[[2, -43, -2, 8, 2, -6, -3],
 [0, -2, -1, 0, -2, 1, 1],
 [-4, 15, 62, -7, 58, -40, -40]] out 1

[[12, -39, -9, -72, -51, 11, 28],
 [-2, 11, -5, -39, -45, -4, -54],
 [-16, 47, 20, -38, 19, -16, -73]] out -4

[[2, -43, -42, 32, 6],
 [52, -56, -42, -38, -35],
 [39, -28, -14, -3, -7]] out -38

[[18, 8, 3, 49, -4, 22, 7],
 [58, 8, -22, -23, 13, 2, 3],
 [-44, 2, 11, 18, -7, 0, 20]] out 2

[[-3, 21, -4, 14],
 [-6, -20, -17, -3],
 [-66, -6, 4, 5]] out -17

[[10, 0, -23, 5],
 [34, 26, -58, 12],
 [-10, -6, -13, 10]] out -58

[[-11, -66, -68, -32, 32, 74, 18],
 [63, 51, -75, 54, 5, 24, -27],
 [14, -61, -69, 65, -46, -42, -26]] out 24

[[-35, -30, 39, 47, -17, -20],
 [-31, -50, 39, 26, 8, -60],
 [-38, -37, 27, 11, 8, -64]] out 8
---
[-12 -27  17  50  13  59] --> -12
[ 19 -15 -13 -32 -57] --> 19
[ 19   1 -32 -65 -14] --> 19
[ 69 -65 -35  28   2] --> 69
[-20 -37  37 -12 -30 -55 -46] --> -20
[-47  32  63 -54  16] --> -47
[-40  70   3 -15   7 -46] --> -40
[ 26 -15 -39  30 -12 -33 -55] --> 26
---
Input:
[[-24 -37   1   7]
 [ 20   6  34 -27]]
Output: -37

Input:
[[4 6 1 7 6 7]
 [5 5 5 6 5 4]
 [5 4 5 6 4 4]]
Output: 5

Input:
[[4 6 1 6 6 6 4]
 [5 2 7 3 3 3 4]]
Output: 6

Input:
[[469 519 568 526]
 [389 211  37 212]
 [534 646 769 746]]
Output: 211

Input:
[[5 5 2 6 7 5 1]
 [4 5 5 4 5 1 1]
 [6 4 5 3 4 5 4]]
Output: 5

Input:
[[ 87 154 218  86]
 [ 61 129 121  83]
 [146 154 181 140]]
Output: 129
---
[ 34 -75  32  31  30  32] → 34, 32

[-69  75  37 -73] → -69, -73

[[ 45  55 -49  31]
 [-28 -29  27 -24]] → 45, -24

[[ -4 -73 -40 -58]
 [ 42  64 -66 -61]] → -4, -61

[-52 -71  22   5  21] → -52, 21

[[-15   4   0  10  11]
 [ 18 -15  -3 -28 -15]
 [  4  26 -14 -73  23]] → -15, 23

[[-51  55 -25 -27 -47]
 [-53 -59  25   3  59]] → -51, 59

[[-27   6 -42  68 -56  10]
 [ 49   5  -8 -58   7 -70]] → -27, -70

[ 35  13 -23 -70  71 -50  46] → 35, 46
---
[[-21, -15, -42, 65, 7, -14, 29],
 [10, 8, 33, -26, -3, -24, -8]]	65, -42

[[23, 27, -35, 66, -11],
 [-20, -2, -13, 64, 16]]	66, -35

[18, 40, -34, 11, 33, 56]	56, -34

[[-29, -40, 44, -60, -43],
 [47, -17, -51, 75, 7],
 [14, 11, -4, -43, -45]]	75, -60

[[-7, -9, 12, -57, -5, -25, -5],
 [1, 29, -12, 10, -17, 13, 11],
 [4, -10, 6, -6, 1, 2, -34]]	29, -57

[7, -21, -29, 48, -16, 11, 58]	58, -29

[33, -64, -49, -55]	33, -64

[9, -64, 1, -26, 23, 22, -54]	23, -64

[-6, 63, 31, -41]	63, -41
---
[[-12   0  27 -30]
 [-13  46  -4  -9]
 [-55  -8 -58  21]] 46

[[ 41 -12  51   6 -11]
 [ 37 -19  54 -19   2]] 51

[[-39  53 -21  58  35  26 -70]
 [ 36 -13  35 -22   6  -9  27]
 [ -4  44  24  33  47  12 -27]] 6

[[ 36  -1  -3  16]
 [ 42  69  15 -32]] -1

[[-16 -17  -2 -57]
 [  7   6  -3 -15]] -17

[[ 13 -15   9 -15 -17]
 [-27  55 -39  45  34]] 9

[[ -4  73 -11 -22  32 -32  -6]
 [-17   0  -7   4   9  22   1]] 32

[[ 10   0 -14  -8 -11 -13   9]
 [ -5   3  -9   0  -6 -14   9]
 [-42  22 -43   8 -27 -73  48]] -6
